T: rows in 4 groups, each row roughly a mix of its group's directions:
T (147 x 10):
[[-31 -15  25  -1 -20  28 -30   3  -1  14]
 [ 33  23   4 -33   6   4  32  -3   5  14]
 [-28   3  17 -13  11  41 -12 -17 -22   9]
 [ 32  31  33   9  18  -4 -24  -1  -1   5]
 [ 12   3 -16   0 -23 -17 -35  24   4 -31]
 [  0 -14 -18 -39  -6  25 -14   5  33  -4]
 [  9 -12 -29 -50   4  17   7  -3  -8  10]
 [ -4  -2  13  34  21 -11 -23 -11 -34 -18]
 [ 18 -33  12 -32  21  17   5 -15  -4  21]
 [-36 -26   9   7   2  25 -31   6 -12 -14]
 [  0   4  44   8  37   3 -18  18   7  -2]
 [-19  11  23  26 -13  19 -40  -2  17   3]
 [ -4   6 -16  30  28 -38  18   1 -14   7]
 [ -7  17  17 -22  29  40  -1 -12 -16  -9]
 [ 35   8 -34 -29 -10 -16 -15   8   8   4]
 [-20 -32  -6  11 -11   1 -17 -21 -39  -8]
 [  5 -35  13  12 -15  15 -25  -5 -32 -19]
 [ 33 -17  -7   3  -7 -12 -26  24  28 -19]
 [-23 -24 -28  -6 -10  16  28 -24 -20  -4]
 [  0  -6 -12  27  -4 -22 -37   8 -33 -11]
 [-19 -23  -5  11 -11 -13 -46   7  -3 -23]
 [  1 -41 -14  11   3 -26  36  -7   5  -6]
 [-41 -26  11   3 -21  28   8 -14  -4   8]
 [  9  12 -10  -7  26 -27  45  -5   1  16]
 [ 19  11 -25 -46  10  22 -11   7   0  -8]
 [-45 -15  23  12  -5  31 -12  -1   7   2]
 [ 29  31 -19  -7  18 -22  25  -7  -1  19]
 [ -8 -12   0 -26  -2  44  -6 -22  -1 -26]
 [-11  -2 -16   5  -2 -29  47  -1 -20  14]
 [ -2  20  31  35  28   1 -12  -7 -14 -17]
 [ 30  19   4  20 -19 -28  18   8  12  28]
 [-15   3  11   3 -16 -10  36 -11  38  22]
 [ 17  19  -2  -9   2 -22  23  17  44   8]
 [ -2  17  22 -21   4  25  30 -16  19  25]
 [-10   9  29  -7  23  30  -6 -18 -34   1]
 [  1  -5  -8  21   4 -49  20  12  19  13]
 [  7  35  13  19  28  -9  15 -26 -10  21]
 [-20  15  23  -5  12  37 -22  22  18   8]
 [  9  10 -17   7  13 -46  10  13  29 -12]
 [ 33 -10  -6 -30  -2  14 -33  -2 -26   0]
 [  0  14  -4 -19  -5   9  10  12  43  36]
 [-28   3  15  -5   3  31  32 -16  23  15]
 [ 18  30  19 -26  10  25  20 -14   3  21]
 [ 23 -11  -8  -9  42  -7  11 -15 -26 -21]
 [ 36   1 -15 -17 -16   3 -35  25  -7  -1]
 [ 21  21   0 -31 -11  24  20   4  26  19]
 [ 18  35  23 -22   1  24  11  -8  20  17]
 [-38 -32  -6  -1 -19  17  24  -2  14  -9]
 [-32 -40   9  10 -22  16   3  -2  22   3]
 [ -7 -19 -18  26  -6 -47  -6  18   2  -7]
 [ 19  50  -1 -24  10 -12 -15   1 -10  -6]
 [ -3 -34  19 -13  13  23   2 -33 -24   5]
 [ 17  -5 -19  14  -1 -52  12  18  -2   3]
 [  5  29  23 -10  37  28   0  -9 -18  -2]
 [ 19  14 -15   1  17 -13 -38   6 -29 -23]
 [ 37  -9   1 -14 -18  16 -36  13  -2 -18]
 [  6 -21 -26  12   8 -39  -5  -3 -26 -22]
 [ 11  18  23 -24  -5  40 -11  -6  26   1]
 [ 37   1 -12   3  -5 -19 -16   7  31  30]
 [ 20 -13 -30   9  -7 -38  13  23   9 -13]
 [  6 -36 -22   6   4 -43  18   4  -3   1]
 [  4 -17 -32 -12 -40 -19   5  14  18   5]
 [ 24  -4  -3 -51   8  13  23  -6  -3  -5]
 [  7 -27  -1 -21  31 -11  27 -31  -2   7]
 [-35   2  16  31  16 -10  30 -14  -1 -12]
 [ -6 -23 -27  -3 -11 -49  12  -1  10   6]
 [ -1  10  24  -3  39  27 -11 -19 -20  15]
 [-32  11  18 -13 -19  36  -3   2  16  23]
 [ 38  -5  -4 -13  46  -5  -4  -3  15  -5]
 [ 24  34  19  12  19  -9 -29  14 -17   8]
 [ 16  25  10 -22  23  28   2 -12 -19  27]
 [-20  25  22   9 -16  19 -36 -11 -18   8]
 [  3 -19  -7 -14  27 -27  28 -26  21   5]
 [ 29  18   7  -2  14 -42   6   6  16  22]
 [-14  12  17  -1  -6  11  34  -9  40  19]
 [  9  19  -9  23  -2 -13 -30  10 -11 -41]
 [ 16  -2 -23  10 -32 -35  -1  20  23   1]
 [ 31 -14 -13 -20   6   0 -17  -5 -42 -14]
 [ 10   9   6  -4   8 -30  25 -18  40  19]
 [ 35   1 -26 -10  -3 -32   5  19  18  17]
 [-31 -28 -11   3 -18  -4 -13 -16 -34  15]
 [ 10  35  21   8  28   5   7  -4 -33  16]
 [  0  27  34  -3   9  29 -24  11  14  18]
 [-10  -5   2  12  -1 -45  29   1  10  29]
 [-38 -16   2 -25 -11  37  -4 -11  -6   5]
 [ -2  39  27  14  17  21 -27  -1 -11   9]
 [-20 -17   6 -28 -18  38   9 -15  20  10]
 [ 26 -23 -19  -5 -34  -2 -33  12  -2  -8]
 [-23  21  37  14   2  29  -6  -4   4  24]
 [-26  24  32   8  19  27   1 -12 -23   0]
 [ 18 -20 -29  -7 -13 -31 -17  18 -22 -15]
 [ -7  10   6  26  28 -12  12 -40 -22   6]
 [-39  -7  14   7   7  37 -14 -15 -17  10]
 [ 25 -24 -34  -6  -8 -37   4  -1   6 -13]
 [ 15   9 -25   6  22 -40  28   3  11 -10]
 [-21 -46  -1 -11 -23  -4 -13 -26   1   3]
 [ 15  25  -3 -29  19 -29  22  -9 -19  15]
 [  5   8  -6 -26  -5  20  33   3  42   5]
 [ 20  33   4 -22  -8  17   7  11  20  33]
 [  6 -24 -38  -6 -15 -20  34 -13   6   3]
 [  9 -26 -19 -19 -33   3 -21  23 -18 -12]
 [-34  14  27  14   3  29  11  10  24  12]
 [ 26  25  18   1  42  -1  18  -5 -17   2]
 [ 17  20  15  22 -34 -10  18   7  32   5]
 [-22 -12 -16  -9 -32 -19  21  15  20  25]
 [  5 -12 -38   5  19 -33   5  -6 -26 -16]
 [-15   6  15  -1 -17  37 -29  -4  30 -12]
 [  9   2 -15  22  30 -31   6 -18 -27 -17]
 [ -4 -28 -15   0 -12  15 -17  -1 -44 -20]
 [-27  33  -1  15 -35  25 -10   1   3   4]
 [-17  -7 -19   6 -20  -5 -43  19  16 -20]
 [ -8 -27   5  -7 -39 -15 -22  15  26  -7]
 [-30  15   7  17 -30  37   7   4  -6  12]
 [ 28 -20 -29 -10  -9 -21 -10  11 -19 -28]
 [ 30  -9 -13   0 -18 -29 -30  22  -6 -18]
 [ 32  13   5 -17  34 -22 -26  14  -1 -11]
 [ 32  21   1 -12  22  -6 -22  30 -21  -8]
 [ 35  36   0 -22  26 -16   7   0   3   5]
 [ -4   2  -4  15 -18 -41  33  11  12  21]
 [-13 -47 -17  -3 -15 -17 -14   8 -14 -20]
 [-31  -1 -12  27 -27 -17  11 -20  24 -11]
 [-22   6  17  -5  -1  16  13  -6  43  31]
 [-31  -2  21   1 -11  37   4 -27   2  18]
 [ 25  -5 -22  -5   8   6 -19  11 -38 -30]
 [ 13 -11 -18  16   6 -43 -12  23  19 -17]
 [-34   1  15   5 -31  35 -18 -11   3   1]
 [ 28  -6 -30  -2  18 -33  13  -5  -5 -27]
 [ 29  11 -20 -29  21 -24   9  11  21  13]
 [-17 -28  -5  15   4 -27  34 -21  19  -5]
 [-31  -4   7  37 -30   3   9  12  23  -2]
 [-43 -14  13  25 -17  20  13  -9  10  14]
 [ -2 -24 -17  14 -47  18   0  10 -19  -3]
 [ 10  35  17  -4   4   9  28  -1  31  24]
 [-11  20   6   1  18 -22  18 -19 -34  29]
 [ 15 -13 -12  23  -8 -24 -19  27  31 -17]
 [ 20  26  -9  18 -21 -33   1  27  14   8]
 [-10  31  37   8  17  34  -5  -9  -6   1]
 [ -8  -3  19 -14  46  24  -5 -15 -13  18]
 [  2   3  10 -12 -45  14  -4  16  35  -6]
 [-25 -18  23  16  27  -2  32 -22  -7  -5]
 [  2 -27 -16  13 -21 -39  17  12  23  -1]
 [ 41  21 -22  -9  11 -25  -3   5 -23   4]
 [-39   1  25  17 -12  21   7 -15  10  24]
 [ 14 -30 -27   9 -28 -33  11  -4   0 -10]
 [  7  16  10  -4  52   2   1  -1 -30  -5]
 [ 26 -18 -39 -16 -27 -20  -9  -6   8  -4]
 [-19 -20  10 -18   8  35   4 -24  31  -7]]
the two rows of each list that fit no group, in list order (the others fit one group, some only roughly):
  * Z845: [ 21  35  12 -16  23  25   6   4  27   7]
  * Z239: [-23 -30   9  22 -29  -9 -18  11  27   3]
  * Z360: [ 29  15 -17   3  36 -16 -17   2 -19 -22]
  * Z864: [ 22   8   7 -28  16  46   8 -13  -9  -2]
  * Z33: [-35 -11  20  17 -27   3  17   1  24  20]
  * Z768: [  2  26 -12  25 -18 -26  17  -3  27  24]
  * Z312: [ -1 -35 -20 -18 -33  -1  15  -7  26   8]
  * Z871: [ 35  17  -3 -26  23  -3 -27  13 -19  -6]
  * Z330: [ -6  -4  24  17 -14   6 -31 -14 -39  15]
  * Z556: [ -6  41  18 -24  13  28  -3 -15  16   3]
  * Z597: [ 23   1  -3 -20 -32  10 -27  14  31  11]
  * Z708: [  7 -33 -19   3  14 -35  18  -3  -9 -26]
  * Z924: [ 20  10 -21  -6   5 -43  25   5  22   3]
  * Z821: [ 30  13 -16   2  30 -36   9   1 -22   5]
 => Z768, Z597
  * Z18: [ -5  25   8  -9  -2  40  -8  -3 -39   8]
  * Z835: [ 20  -2 -16 -20   9  11 -36  27 -25 -11]
  * Z705: [-29  12  34  11  14  31  -8   0 -21  12]
  * Z440: [ 17  -9  -8   3  19  -7 -41  15 -18 -32]
  * Z709: [ 21  13  -4  15  23 -30 -25  21 -19 -19]
  * Z248: [ -2 -12  25 -26  -1  41 -15 -20  14   7]
  * Z116: [-37  -3  28  -1   7  25  -3 -11  27  19]
  * Z811: [ -1  11  10  -3  22  18  50 -18  10   6]
  * Z434: [  5  -6 -11  22   9 -46  10  17  14 -25]
  * Z986: [ -8 -11 -17  22  18 -51  13   0  -1  -8]
  * Z523: [ -6  24  36   4  24  16 -28  -7 -17 -12]
 => Z705, Z811
  * Z945: [ 17 -24 -20 -21   1 -22 -18   5 -33 -20]
  * Z149: [ 41  10 -22 -28 -14  -8  -9  22 -15  -2]
  * Z765: [  9 -19 -12  12  -4 -30 -42  14 -15 -14]
  * Z853: [-13  20  20 -11  -4  23  16 -13  21  39]
  * Z7: [ 38  -7 -17  -8   5 -18 -20  21 -24 -19]
  * Z521: [ 27  22 -17   6   9 -32  27  19  14 -12]
  * Z881: [ 11  13   6  -7 -27  19  12  17  41  22]
  * Z259: [ 32  29   6   4   5 -24  29  13   3  23]
  * Z754: [ 31  35  -2  23  10 -31   5  10 -15   0]
  * Z733: [  6 -11 -34   7 -29 -10 -31  22   1 -17]
 => Z881, Z733
  * Z520: [-11  -9  -2 -16  -5  54 -16   6 -16 -10]
  * Z320: [ 18   2   3  11  16 -12 -41  18 -26 -22]
  * Z36: [-28 -26  13  22 -30  15   7  -9  24  12]
  * Z264: [-11  12  20   7  25  19  37 -29   0  12]
  * Z317: [-27 -26 -20  11  -4 -34  22  -2  14  16]
  * Z599: [  5  18   6   0  10 -16  47  -7   5  31]
  * Z80: [-18  -9   5 -21  -9  49  15  -6  17 -11]
  * Z379: [-10   0  30   3  -7  46 -17   5 -23   7]
  * Z27: [ 30   0 -35 -18  -3 -33   9  19   5  -3]
  * Z131: [ 35   1 -19 -45 -10   3  -3   2  16  10]
  * Z886: [ 37 -10 -30 -18 -15  -8  -5  25 -18  -2]
  * Z595: [ -3 -12 -19  13  -6 -47 -18  19 -21   0]
  * Z122: [ 11  -2 -20 -32  -3  -9   9 -11  39  27]
 => Z264, Z317
  * Z132: [ -1 -40  -8  -7 -24  -6  -2 -17  35  11]
  * Z459: [-40 -20  24   6  -8  22  10 -22 -17   4]
  * Z351: [-29  36   8  20  14   4  27 -13  -6  18]
  * Z344: [ 22  -4 -20  -5   2 -48 -18   7 -21   5]
  * Z839: [ 16  28  -1  10 -48  -4  -2  10  22   5]
  * Z453: [ -7   6 -10 -17  40  30  12 -15 -12 -24]
  * Z660: [-44  -6  14  16   3  -3  24 -14  26  15]
  * Z447: [ 44  20 -23  -4   3 -28 -12  -4 -15  -6]
  * Z57: [-30  -7   0 -17  -2   3  49  -6  16  11]
  * Z850: [ -8  22   2 -15  24  -9  45 -23  -3  -1]
  * Z848: [-17  28  28   3   6  23   5 -24 -12  31]
  * Z194: [-17 -38   2 -32  -1  30  11 -14  -5  -6]
 => Z447, Z850
  * Z479: [ 24 -33 -18 -35   3 -17   2  10  10 -18]
  * Z333: [ 35   3 -17  11  -1 -39 -12  18 -19  -5]
  * Z724: [-31  -9   8  22  -2 -11  31  -8  35  11]
  * Z716: [-35   8   6  16  -6  -5  42  -6  13  21]
  * Z547: [ -7  27  27  11  37  23  16 -12  -1 -10]
  * Z622: [ 28  -6   2 -13  31  25  -2  -8 -23 -30]
  * Z866: [-26   0 -10   4 -22   8  35 -18  25  23]
  * Z120: [ 21  -1 -12   6 -11 -49  -9  15 -24   3]
  * Z223: [-14   6   3 -14 -23  40 -34  -4  19   5]
  * Z477: [-18  12   5  -7   1  33  39 -10 -16  23]
 => Z547, Z622
  * Z703: [ 5 44  1  5 12 -5 -5 18 38 10]
  * Z999: [  1 -38   5  20  -4 -29  28 -14   6  17]
  * Z345: [  1  -3 -13  13  10 -38  24  14  37   1]
  * Z109: [22 45 14 11 34  1  2  7  6  4]
  * Z426: [  1  35  24   1  26  34   6 -16 -11   0]
  * Z425: [-41  12  19   6 -17  22  -8   3 -18  24]
  * Z12: [ 17 -11 -17 -10  42 -25   2   9 -16 -21]
  * Z6: [ 37  20 -16 -30  14   0 -13  20 -17   4]
  * Z300: [  0   2 -21  16   7 -53  10   7 -15   9]
  * Z896: [-30  -8  23   8  -7  40  -2 -15  18  15]
  * Z525: [ 29  13 -14 -11  -5  -2 -38   4 -29 -19]
  * Z230: [ -3   8   2  16  10 -10 -40  27 -33  -8]
 => Z703, Z426
  * Z810: [ -6  -6 -10   0   6 -37  23  32  30  -3]
  * Z529: [ 10  10  -2 -44  -3  29  11 -27  14   0]
  * Z642: [ 27 -10 -24 -25  16 -13 -17  18 -24 -21]
  * Z95: [-11 -11  30   1   0  36 -27 -18 -24  -2]
  * Z674: [-32 -31   8 -18 -10  22  22 -15  13  15]
  * Z806: [-28 -32  13  10 -18  20  21 -22  10  14]
  * Z682: [ 28  13   3  19   0 -38  26  14  16  12]
  * Z277: [ 18  10  -5  27   9 -48  -2  11  11  14]
  * Z564: [ 47  23  -7  -3   7 -31   9  12   4  -4]
  * Z481: [-33   1  38  26  21   3  13  -9  14   1]
  * Z135: [-39 -45  -9  -7 -12   6  -3 -12  -3  -8]
  * Z626: [-20   5  30   6  17  38 -16 -14   0 -21]
 => Z529, Z642
  * Z76: [-32   8  33  25   2  -8 -20   8  15  22]
  * Z286: [ 12  34  15  -4  43  18 -13   1  -8 -11]
  * Z127: [ 11   3 -15  -6 -20 -45  14   2   3  32]
  * Z241: [ 23   8  -8  16  -9 -54   0  10  -5   5]
  * Z627: [ 31  38  13  -8  28 -16  -4   6 -10  15]
  * Z430: [ 21   9   8 -12   9  20 -28  10 -43  -8]
  * Z976: [-13 -32  -5  20 -16  -8 -17  10 -23 -35]
  * Z600: [-20   4  11 -10   9  34  40 -19   0  17]
  * Z624: [ 10  10 -18  -7 -28 -25  18  -5  32  26]
  * Z994: [ 27  -5 -30   0 -24 -19 -23  18 -14 -19]
 => Z627, Z624
  * Z24: [-22 -40 -18   4 -10 -32   8  12  16   6]
  * Z560: [ 25  -4 -23  -8  25 -23 -22  13 -19 -25]
  * Z21: [ 30  -4 -22  -2  20 -25 -29  12  -5 -25]
  * Z271: [ 28 -33  -7 -34 -13  15 -12   6  -2 -19]
  * Z138: [-32 -18   3   6 -34   6  32 -13  12  13]
  * Z899: [ -8 -34  18  -9 -30  30  -6  -1  24   2]
  * Z204: [  3  14   3 -39  26  28 -22  -1 -17  -7]
  * Z427: [ -6  43   0  24  -4   8 -33  -1 -21  -6]
  * Z914: [ 16  20   9   1 -12  -9  39  15  35   6]
  * Z667: [ 24  16   5  -2  18  -4 -22  12 -43 -20]
  * Z231: [ 19   1 -39  -4   2 -35  27   9  -4  -8]
  * Z844: [ 16  38  18   6  27  12  22 -21  14   6]
  * Z45: [-24  -3   1 -11 -26  45   4 -21  12   3]
 => Z204, Z45
